[[141 127 124 103]
 [137 102 157 124]
 [140 110 102 140]
 [118 138 103 142]
 [110 114 148 129]
 [130 129 131 128]
 [147 100 144 109]
 [145 116 112 116]]
|
[[145 116 112 116]
 [147 100 144 109]
 [130 129 131 128]
 [110 114 148 129]
 [118 138 103 142]
 [140 110 102 140]
 [137 102 157 124]
 [141 127 124 103]]

[[ 98 136 128 148]
 [121 120 140 125]]
|
[[121 120 140 125]
 [ 98 136 128 148]]

[[119 123 129 131]
 [116 125 125 136]
 [106 126 120 141]
 [114 126 122 138]]
|
[[114 126 122 138]
 [106 126 120 141]
 [116 125 125 136]
 [119 123 129 131]]

[[144 117 124 121 125 147]
 [137 107 138 118 118 128]
 [144 140 139 142 128 142]
 [131 129 116 153 135 141]
 [125 144 117 123 149 137]
 [141 138 117 131 136 114]
 [121 107 113 131 129 150]
 [157 113 125 118 127 125]
 [140 134 144 139 114 130]]
|
[[140 134 144 139 114 130]
 [157 113 125 118 127 125]
 [121 107 113 131 129 150]
 [141 138 117 131 136 114]
 [125 144 117 123 149 137]
 [131 129 116 153 135 141]
 [144 140 139 142 128 142]
 [137 107 138 118 118 128]
 [144 117 124 121 125 147]]

[[152 114 137 113 154 135  99 131 100 121 112 122 144 106 134]
 [107 130 151 123 144 112 144 103 124 152 105 158 103 107 150]
 [107 109 116 133 156 125 108 133 122 116 131 141 131 123 133]
 [126 157 140 126 104 107 136 136 148 134 100 125 108 125 134]]
|
[[126 157 140 126 104 107 136 136 148 134 100 125 108 125 134]
 [107 109 116 133 156 125 108 133 122 116 131 141 131 123 133]
 [107 130 151 123 144 112 144 103 124 152 105 158 103 107 150]
 [152 114 137 113 154 135  99 131 100 121 112 122 144 106 134]]

[[136 133 145 131]
 [123 125 144 140]
 [139 131 121 122]
 [114 125 128 135]
 [136 131 148 139]
 [126 133 104 110]
 [124 130 130 140]
 [125 122 123 131]
 [113 110 100 114]
 [123 133 113 115]
 [151 138 114 117]
 [120 111 122 114]]
|
[[120 111 122 114]
 [151 138 114 117]
 [123 133 113 115]
 [113 110 100 114]
 [125 122 123 131]
 [124 130 130 140]
 [126 133 104 110]
 [136 131 148 139]
 [114 125 128 135]
 [139 131 121 122]
 [123 125 144 140]
 [136 133 145 131]]
---
[[137 148 115 142 135 105 119 143 133 133 124 136 113 150]
 [131 135 103 111 128 118 112 116 119 117 146 122 129 117]]
|
[[150 137 148 115 142 135 105 119 143 133 133 124 136 113]
 [117 131 135 103 111 128 118 112 116 119 117 146 122 129]]

[[125 108 144 129 144 133 102 108 125 104 122 125 124 133 127]
 [108 125 122 118 122 117 131 114 111 114 116 111 128 105 127]
 [144 137 121 138 136 124 107 127 142 136 143 142 140 154 136]
 [106 119 132 119 115 127 126 122 115 121 113 115 114 117 106]
 [134 158 124 144 121 142 112 139 131 146 119 131 147 133 123]
 [131 114 123 120 131 116 154 125 132 119 134 124 114 122 141]]
|
[[127 125 108 144 129 144 133 102 108 125 104 122 125 124 133]
 [127 108 125 122 118 122 117 131 114 111 114 116 111 128 105]
 [136 144 137 121 138 136 124 107 127 142 136 143 142 140 154]
 [106 106 119 132 119 115 127 126 122 115 121 113 115 114 117]
 [123 134 158 124 144 121 142 112 139 131 146 119 131 147 133]
 [141 131 114 123 120 131 116 154 125 132 119 134 124 114 122]]

[[113 113 116 103 111 115 103 105]
 [112 134 111 148 130 122 148 151]
 [119 147 111 122 122 122 123 122]
 [135 113 141 136 123 119 138 130]
 [114 132 114 146 131 124 146 148]]
|
[[105 113 113 116 103 111 115 103]
 [151 112 134 111 148 130 122 148]
 [122 119 147 111 122 122 122 123]
 [130 135 113 141 136 123 119 138]
 [148 114 132 114 146 131 124 146]]

[[139 155]
 [141 130]
 [138 131]]
|
[[155 139]
 [130 141]
 [131 138]]

[[142 126 135 120 143 144 119 126 146]
 [132 137 137 129 139 141 130 130 133]
 [119 122 107 134 113 115 130 131 117]
 [139 128 129 127 120 147 130 127 135]
 [136 111 124 134 121 140 105 132 139]]
|
[[146 142 126 135 120 143 144 119 126]
 [133 132 137 137 129 139 141 130 130]
 [117 119 122 107 134 113 115 130 131]
 [135 139 128 129 127 120 147 130 127]
 [139 136 111 124 134 121 140 105 132]]

[[139 138 133 139 132 127]
 [117 129 109 128 132 124]
 [135 136 152 127 134 131]
 [122 119 136 120 119 139]]
|
[[127 139 138 133 139 132]
 [124 117 129 109 128 132]
 [131 135 136 152 127 134]
 [139 122 119 136 120 119]]

[[131 121 133 124 124 134 110 138]
 [127 133 125 124 120 118 147 107]
 [132 121 138 124 118 119 118 127]
 [129 129 114 113 117 150 131 115]
 [131 125 136 125 118 115 127 120]
 [129 126 124 124 128 143 119 135]
 [132 121 141 129 122 114 117 131]
 [125 135 112 124 132 146 139 122]]
|
[[138 131 121 133 124 124 134 110]
 [107 127 133 125 124 120 118 147]
 [127 132 121 138 124 118 119 118]
 [115 129 129 114 113 117 150 131]
 [120 131 125 136 125 118 115 127]
 [135 129 126 124 124 128 143 119]
 [131 132 121 141 129 122 114 117]
 [122 125 135 112 124 132 146 139]]
